Each row has a name. After each piece below comes the name of the row it's from, unless a question asks for something else. Each question is about the rows just above it.

vop: [ 98 110  61 153 127 104  83 135 104  58]
ziro: [147 143 119 130 163 161 133 156 110 127]
Fitos: [ 93 180  94  94  75  94  75 109  94 175]
zof: [137  89 155 100 140 161 133 129 110 127]
gub: [163 126 143 122 130 163 111 144 159  92]
[147 143 119 130 163 161 133 156 110 127] is in which row? => ziro
Times [128] occurs in vop: => 0
The next 3 entries after [ 89 155 100]: => [140 161 133]
Which row holds this, read backwards? [133 161 163] => ziro
Times [94] occurs in Fitos: => 4
[163 130 122 143 126] is which row, read backwards? => gub

sarov: [127 115 124 140 132 125 128]
Tiv: [127 128 128 126 128 128 128]
Kef: [127 127 118 120 143 129 129]
ketu: [142 132 127 117 127 126 128]
Which row holds [132 140] read backwards? => sarov
How many times does Tiv hold [129]? => 0
What are the next 3 entries after [127 115 124]? => [140 132 125]
Give the next 3 entries after [127 117]. => [127 126 128]
The next 3 entries after [128 128 126]: => [128 128 128]
How many times does Tiv hold [128]? => 5
The next 3 entries after [127 127]: => [118 120 143]

Lod: [127 119 111 129 117 123  84  99 125 143 147 164 169  87 148  76 123 154
 134 196 124 116 167  99 138  63 134 132 124 124  72 153 154]
panu: [136 196  93 151 103  99  99 188 157  98 142 130 113 141 126 137 125 154
 144 105 170 119 126 174 120 122 118 184 125 116  77  87 124]
rotuf: [109 116 112 123  59 117  96 147 112  70 145 133 119 112 108  54 128 128
  96  38 157 149 143 124 119 168 135 109 128 161 149 122 120]
The next 3 entries after [116 167  99 138  63]: => [134 132 124]
Which row holds [103 151] read backwards? => panu
Which row holds this, read backwards? [108 112 119] => rotuf
What are the next 3 entries after [124 119]? => [168 135 109]
What are the next 3 entries after [143 124 119 168]? => [135 109 128]
Give the next 3 entries after [108  54 128 128]. => [ 96  38 157]

Bebev: [112 162 123 130 132 125 120 107]
subof: [126 151 107 113 132 124  96 101]
dafi: [101 136 117 129 136 132 128 128]
nufup: [148 112 135 139 121 138 149 138]
par: [112 162 123 131 121  63 135 111]
Fibe: [123 128 100  80 150 104  97 139]
vinum: [141  84 100 122  35 144 108 166]
suve: [111  59 101 111 131  59 126 128]
Fur: [139 147 136 132 113 120  67 148]
What are the next 3 entries after [141  84 100 122]? => [ 35 144 108]
Give the next 3 entries after [113 132]. => [124  96 101]
Times [111] occurs in suve: => 2
Which row holds [112 162 123 130 132 125 120 107]? => Bebev

nifo: [139  88 110 111 142 107 143 161 104 115 104 127 104 153 127 120 140]
Subiv: [125 129 110  90  95 194 102  95 109 119 118 142 154  53 117 140 140]
zofu: [125 129 110  90  95 194 102  95 109 119 153 121 120 104 127 104 140]
sali: [104 129 170 135 129 135 126 100 119 120 129 111 158  86 105 113 140]
Kedu: [103 126  79  94 120 135 135 119  79 129 111 158 100  79 140 115 140]
How many times does nifo hold [104]? => 3
What are the next 3 entries after [129 170 135 129 135 126 100 119 120 129 111 158]? => [ 86 105 113]
Count of [79] in Kedu: => 3
Times [129] occurs in sali: => 3
Which row holds this, read backwards? [140 120 127 153 104 127 104] => nifo
Which row holds this, read backwards? [104 127 104 120 121 153 119] => zofu

bebi: [144 133  95 110 117 136 123 162 138 112 146 160 101  91 106 101  78  94
 144 159 146 136 154 130]
pago: [143 131 100 112 120 134 123 158 134 115 144 154 102  98 109 104  90  98
 141 154 143 133 150 129]
tipo: [ 88 152 120 113 124  90 126 102 151 128 201 151 109 136 130 160 105 171
  76 148 131 126 122 140]
sog: [ 93 152 121 117 124  95 127 104 151 127 191 147 114 134 132 159 107 168
  82 145 130 128 122 137]
fot: [102  98 109 104  91  98 141 154 143 133 150 129 127 133 134 150 111 154
 106 135 130 131 123 134]
romur: [138 126 109 117 124 134 123 147 128 120 140 141 108 111 113 108 109 106
 135 144 138 128 140 128]
fipo: [138 128 114 118 126 132 124 144 126 121 139 140 110 112 115 109 115 109
 134 143 136 128 140 127]
Sovun: [ 91 152 121 117 124  94 127 104 151 127 193 147 114 135 130 158 107 169
  80 147 130 127 120 139]
dor: [118 135 130 128 126 120 129 122 138 129 135 132 133 130 133 140 119 142
 119 128 128 132 125 132]
Nole: [125 130 130 130 126 125 128 123 131 127 131 130 131 129 132 134 126 136
 123 127 127 129 125 130]
Pura: [151 111 128 126 124 110 129 115 144 127 153 138 129 130 133 148 113 154
 106 134 129 132 125 135]
Repes: [ 93 152 121 117 124 122 127 104 151 127 191 147 114 134 132 159 107 168
  82 145 129 128 122 137]
Which row holds [129 150 133 143 154 141  98  90 104 109  98 102] read backwards? => pago
Which row holds this, read backwards? [109 151] => tipo

pogi: [108 173 173  62 146 151  79 203  76]
Lubav: [154  75 193  62 146 151 147 203  76]
pilaf: [ 80 154  83 195 180 144 115  52  52]
asked: [154  75 193  62 146 151 147 203  76] => Lubav
Count of [173] in pogi: => 2
Times [76] occurs in pogi: => 1
Count of [152] in pogi: => 0
The next 3 entries after [154  83 195]: => [180 144 115]

fura: [132 134 139 123 109 107 138 142 144 142 145 107  99 144]
dif: [109 108  45 152 180  83 152 141 150 174 108 132 152 108]
Nen: [149 169 125 136 115 108 145 132 133 143 132 119 122 139]
Navud: [157  96  45 152 180  83 130 141 150 174  83 132 152 108]
The next 3 entries after [109 107]: => [138 142 144]
Give the next 3 entries after [149 169 125 136 115 108 145]. => [132 133 143]
Give the next 3 entries after [132 133]. => [143 132 119]
Times [107] occurs in fura: => 2

Nog: [189 113  57 112 196 114 199]
Mufuf: [104  93  93 105 154 159 159]
nebi: [174 142 113 155 118 111 136]
Count of [113] in Nog: => 1
What are the next 3 entries after [ 57 112]? => [196 114 199]
Times [159] occurs in Mufuf: => 2
What are the next 3 entries after [ 93  93 105]? => [154 159 159]
Give the next 3 entries after [142 113 155]. => [118 111 136]
The next 3 entries after [189 113]: => [ 57 112 196]
Times [104] occurs in Mufuf: => 1

masaz: [107 115 106 146 138 190  73 145 150 117  78  67 151 163 149  83  68 144]
Vib: [110  99 149  92  77 122 121 178 106 117 101 102 123  64 164  83 110 129]
kegi: [145  95 127 128 189  63 174 130 161 182 110 180 132 139 124 131  89  93]
sadok: [163 111 144  80 143 114 161 121 117 126 156 110 132  83 115 141 173 117]
vuged: [130 175 106  86 133  55 188 118  89 126 156 110 129 145 167 165 173 123]
suzu: [178 106 117 101  99 123  64 164 183 161  96  76  89 132 131 145  75 132]
The row with [130 175 106  86 133  55 188 118  89 126 156 110 129 145 167 165 173 123] is => vuged
Which row holds this, read backwards? [117 121] => sadok
Which row holds [141 115  83 132 110 156 126 117 121 161 114 143] read backwards? => sadok
Give the next 3 entries after [178 106 117 101 102 123  64 164]. => [ 83 110 129]

zuk: [145 110 126 121 176 118 121 179 117]
poko: [107 126 122 128  88 134 120  72 133]
vila: [156 125 118 131 141 118 131 151 120]
nas: [160 139 128 114 148 141 128 135 115]
luzir: [133 101 142 119 122 135 142 162 109]
Remam: [125 143 132 117 120 133 129 100 122]
Tas: [121 130 127 107 143 141 141  60 135]
lonog: [107 137 131 130 107 138 141 108 130]
zunap: [ 99 130 127 156 125 118 131 138 117]
Rem: [130 119 120 127 111 143 123 155 127]
libug: [117 110 131 131 130 133 127 113 133]
nofup: [138 118 110 133 114 124 122 135 130]
Times [129] occurs in Tas: => 0
Give the next 3 entries after [122 128]. => [ 88 134 120]
Which row holds [138 131 118 125 156] read backwards? => zunap
The next 3 entries after [141 118]: => [131 151 120]
The next 3 entries after [138 118 110 133 114]: => [124 122 135]
How many times does luzir hold [142]? => 2

ginuz: [143 136 130 140  36 118 116 105 128 103 138 133 145 148 160 117 147  98
 136 170 194 136 155 133 101 161 111 119  80 124 115 133 145 142  99  78
 102 150 144 198 147 115 123 136 116 108]
posa: [138 136 135 141  67 131 114 114 130 120 148 142 141 148 152 122 149 104
 146 173 176 138 142 134 120 160 121 122  87 122 112 115 128 135  91 102
 104 149 140 185 153 114 117 137 120 118]
dufuf: [133 140 131 158  55 105 124 119 130 103 125 129 141 141 143 133 132  93
 154 174 181 123 159 134 113 151 131 129  93 130 121 123 133 130  97  87
 121 157 138 171 151 136 123 125 111 127]
What are the next 3 entries after [148 160 117 147  98 136 170 194 136 155 133]? => [101 161 111]
What are the next 3 entries after [131 114 114]? => [130 120 148]

kifi: [131 129 126 127 132 129 129 130 130 128 130 126 131 127 128 107 140 129
 120 129 131 147  96 117 151 133  87 115 128]
Zasid: [126 133 128 128 128 128 128 128 128 128 128 128 128 128 128 128 128 128
 128 128 128 128 128 128 128 128 128 128 128]
Ler: [131 129 126 127 132 129 129 130 130 128 130 126 131 127 128 131 127 129
 129 128 128 127 130 129 125 127 133 130 128]
depe: [111 121 132 130 109 119 123 113 128 128 128 128 128 128 128 128 128 113
 113 130 125 119 131 123 153 131 113 121 126]
Sezev: [131 129 126 127 132 129 129 130 130 128 130 126 131 127 128 131 127 129
 129 128 128 127 130 151 125 127 133 130 128]
Count of [113] in depe: => 4
What are the next 3 entries after [133 128]? => [128 128 128]
asked: [126 133 128 128 128 128 128 128 128 128 128 128 128 128 128 128 128 128
 128 128 128 128 128 128 128 128 128 128 128] => Zasid
Which row holds [131 129 126 127 132 129 129 130 130 128 130 126 131 127 128 131 127 129
 129 128 128 127 130 129 125 127 133 130 128]? => Ler

zurul: [115 132 147 123 175]
zim: [130 126 130 128  54]
Pib: [139 119 139 132 139]
dese: [116 129 138 126 147]
asked: [116 129 138 126 147] => dese
How many times does Pib hold [139]? => 3
Count of [138] in dese: => 1

bopa: [129 158 157  85 141 205 118]
regi: [161 161  81 147 147 147 161]
nabet: [160  81 129 177 147 187 156]
Which row holds this, read backwards? [156 187] => nabet
Which row holds this, read backwards? [187 147] => nabet
Times [156] occurs in nabet: => 1
Which row holds [ 85 157 158 129] read backwards? => bopa
Count of [161] in regi: => 3
The next 3 entries after [161  81]: => [147 147 147]
Which row holds [187 147 177 129] read backwards? => nabet

zopi: [104 171 167 161  85 117 133  84]
tek: [ 82  93  59 147 108 107  83  90]
pekiz: [105 140 122 139  54  85 129 150]
fev: [143  57  82 144 117 172 124 141]
Pip: [172  78 193  95 183 191 167 114]
paka: [121 118 112 119 119 119 129 163]
Vuz: [143  57 144  82 151 123 167 144]
sano: [128 136 133 114 125 128 121 134]
teso: [ 99  89  96 142 143 116  80 154]
zeni: [164 159 139 122 129 173 100 137]
kib: [ 81 186 143 148  43 125 137 124]
zad: [ 96  33 112 109 130 136 157 151]
[134 121 128 125 114 133 136] is which row, read backwards? => sano
What are the next 3 entries after [ 78 193]? => [ 95 183 191]
The row with [143  57 144  82 151 123 167 144] is => Vuz
Times [142] occurs in teso: => 1
Which row holds [ 82 144  57 143] read backwards? => Vuz

Nus: [118 109 102 107  39 111]
Bonu: [ 63 155 139 125 139 138]
fogar: [ 68 150 100 125  99 109]
gem: [117 118 117 118 117 153]
Medab: [ 94 143 129 125 101 152]
Peb: [154 154 112 160 157 112]
vuga: [117 140 114 112  89 114]
lobu: [100 137 107 117  79 104]
sezi: [138 148 113 136 130 105]
pefu: [103 146 149 119 114 164]
mevi: [103 146 149 119 100 164]
Which row holds [152 101] read backwards? => Medab
Times [139] occurs in Bonu: => 2
Which row holds [112 157 160 112 154] read backwards? => Peb
How many times does gem hold [117]? => 3
How many times does Peb hold [154]? => 2

Mozi: [122 119  91  60 122 121 174 180  67]
Nuzat: [145  93 100 172 172 144  87  93 172]
Viris: [205 124 174 116 100 137 121 122 203]
Fedun: [102  69  73  92 182 160 117 158 164]
Belo: [187  88 116 144 186  70  83 150 114]
Zofod: [174 150 193 134  92 146 194 101 161]
Kam: [156  75 141 149 194  76  96 171 101]
kob: [159  69 137  75  85 121 145 171  69]
melaz: [ 92 140 132 132 137  63  60 202 108]
kobar: [114  52 107 114 114 182 136 114 152]
povut: [112 191 163 143 156 129  98  50  89]
Seg: [158 185  84 141 108 127 185  59 115]
[122 121 137 100 116 174 124] is which row, read backwards? => Viris
Times [114] occurs in kobar: => 4
Give the next 3 entries after [119  91  60]. => [122 121 174]
How many times does Nuzat hold [93]? => 2

Nolok: [150 165 176 169 170 154 154 170 166 156 149 158 154 173 160 164 163 151
 162 188 173 204 154 163 179 158 173 151]
meliv: [149 170 166 175 169 162 149 164 169 169 169 144 156 153 159 170 164 154
 191 163 158 150 156 155 165 147 156 146]
deki: [153 177 150 165 176 169 170 154 156 170 154 175 149 153 164 159 192 148
 164 163 166 161 167 159 148 159 151 208]
reti: [158 182 151 158 161 153 176 143 171 158 199 158 158 151 172 145 163 178
 155 164 155 164 152 151 160 187 167 178]
vavon: [147 161 168 159 148 151 153 167 153 195 148 154 153 166 154 154 179 169
 160 162 154 149 159 159 192 156 181 150]
Give the next 3 entries after [150 165 176 169 170 154 156 170]. => [154 175 149]
[149 156 166] is which row, read backwards? => Nolok
[158 171 143 176 153 161 158 151 182 158] is which row, read backwards? => reti
Which row holds this, read backwards? [156 144 169] => meliv

sevo: [128 177 188 159 121 112 144 193 217 196 150 118 126 164 194 185 140  93
  79 104 140 148 118  71  46  61 101 130 122  89  61  67 106 147 161 141]
Gal: [217 199 153 119 125 161 194 187 143  96  78 102 137 149 120  73  47  60
  99 128 124  91  63  66 104 145 161 143 115 107 132 173 196 187 159 137]
teti: [121 111 143 192 217 198 152 118 126 163 193 186 142  95  79 104 138 148
 119  72  46  60  99 129 123  90  61  66 105 146 161 142 114 107 133 173]
figup: [153 119 124 161 194 187 144  96  79 102 137 148 121  74  47  58  98 128
 124  91  63  65 102 144 161 144 115 107 131 172 196 188 159 138 142 169]
Bem: [193 188 137  96  78 101 137 149 122  75  47  58  97 128 124  91  62  65
 102 144 137 144 116 137 131 171 196 189 160 137 142 168 190 188 160 128]
lis: [188 160 121 111 144 192 217 198 151 118 126 164 194 185 141  94  79 103
 139 148 118  72  47  61 100 129 123  89  61  67 105 146 161 142 114 108]
bufud: [124 161 193 188 144  96  79 101 137 149 121  74  46  59  98 129 102  62
  65  66 103 144 161 144 149 107 131 172 196 189 159 137 141 168 191 149]
ven: [143 191 217 198 153 118 125 162 193 186 142  95  80 102 138 148 119  74
  46  60  99 129 107 116 144 161 104 146 160 143 115 108 133 172 196 188]
Give the next 3 entries after [161 144 149 107]. => [131 172 196]
Give the next 3 entries after [ 62  65 102]. => [144 137 144]
Count of [148] in bufud: => 0
Count of [137] in Bem: => 5
Which row holds [168 141 137 159 189 196 172] read backwards? => bufud

katud: [169  98 126 126 137]
sul: [125 125 125 125  59]
Zep: [125 133 120 126 137]
Where do [169  98 126 126 137] appear? => katud
How many times does sul hold [125]? => 4
asked: [125 133 120 126 137] => Zep
Which row holds this, read backwards? [126  98] => katud
Times [169] occurs in katud: => 1
[120 133 125] is which row, read backwards? => Zep

Fomuz: [126 132 120 132 117 113 194]
Ful: [151 161 122 124  76 120  98]
zigaf: [ 98 137 127 132  98 115 100]
gam: [125 100 121 132 117 113 194]
Zimiz: [125 100 122 124 140 113 194]
nuna: [151 161 122 124  76  66  57]
What are the next 3 entries after [127 132]? => [ 98 115 100]
asked: [125 100 121 132 117 113 194] => gam
Count of [99] in zigaf: => 0
asked: [151 161 122 124  76  66  57] => nuna

Seki: [140 151 113 118 131 132 145 126 127 120 129 130 132 130 115 136 131 128
 125 121 132 129 138 125 124]
Peki: [130 127 130 129 129 130 126 130 129 128 132 129 133 129 128 125 125 143
 112 121 131  97 104 127 134]
Duv: [139 153 125 114 133 131 146 125 129 121 124 129 132 127 114 134 128 120
 122 119 132 131 138 123 125]
Nefof: [125 128 172 136 120 135 127 115 132 116 132 117 126 143 123 126 106 138
 131 121 123  94 128 136 137]
mive: [130 127  99 129 129 130 126 125 129 128 132 137 137 154 144 119 127 118
 143 124 130 128 129 127 125]
nogi: [169  50 131 127 103 103 161 178 135  87 133 127 118 119 137 124 154 137
 144 143 113 133  97 125 108]
fon: [125 129 124 117 124 121 135 114 125 121 124 120 138 146 131 129 107 134
 141 123 117 107 139 138 133]
gemov: [135 165 181 113 135 137 146 119 125 121 123 131 132 132 112 134 127 120
 122 117 131 130 142 124 125]
Teza: [126 127  80 127 124 125 134 111 138 117 127 120 132 145 129 129 104 134
 136 124 117  97 137 139 138]
What are the next 3 entries after [127 118 119 137 124 154 137 144 143]? => [113 133  97]
Times [129] occurs in Peki: => 5
What are the next 3 entries after [124 154 137 144 143 113]? => [133  97 125]
Give the next 3 entries after [121 123 131 132 132 112 134]. => [127 120 122]

masi: [163 125 151 119]
noki: [163  86  43  60]
kinu: [145 171 164 134]
Telev: [ 75 138 149 106]
Negu: [163 123 151 119]
gakez: [145 171 164 125]
sego: [163  86  43 178]
fud: [112  76 136 163]
asked: [163 123 151 119] => Negu
asked: [163 125 151 119] => masi
How many times does noki hold [86]? => 1
Which row holds [163  86  43  60]? => noki
asked: [145 171 164 125] => gakez

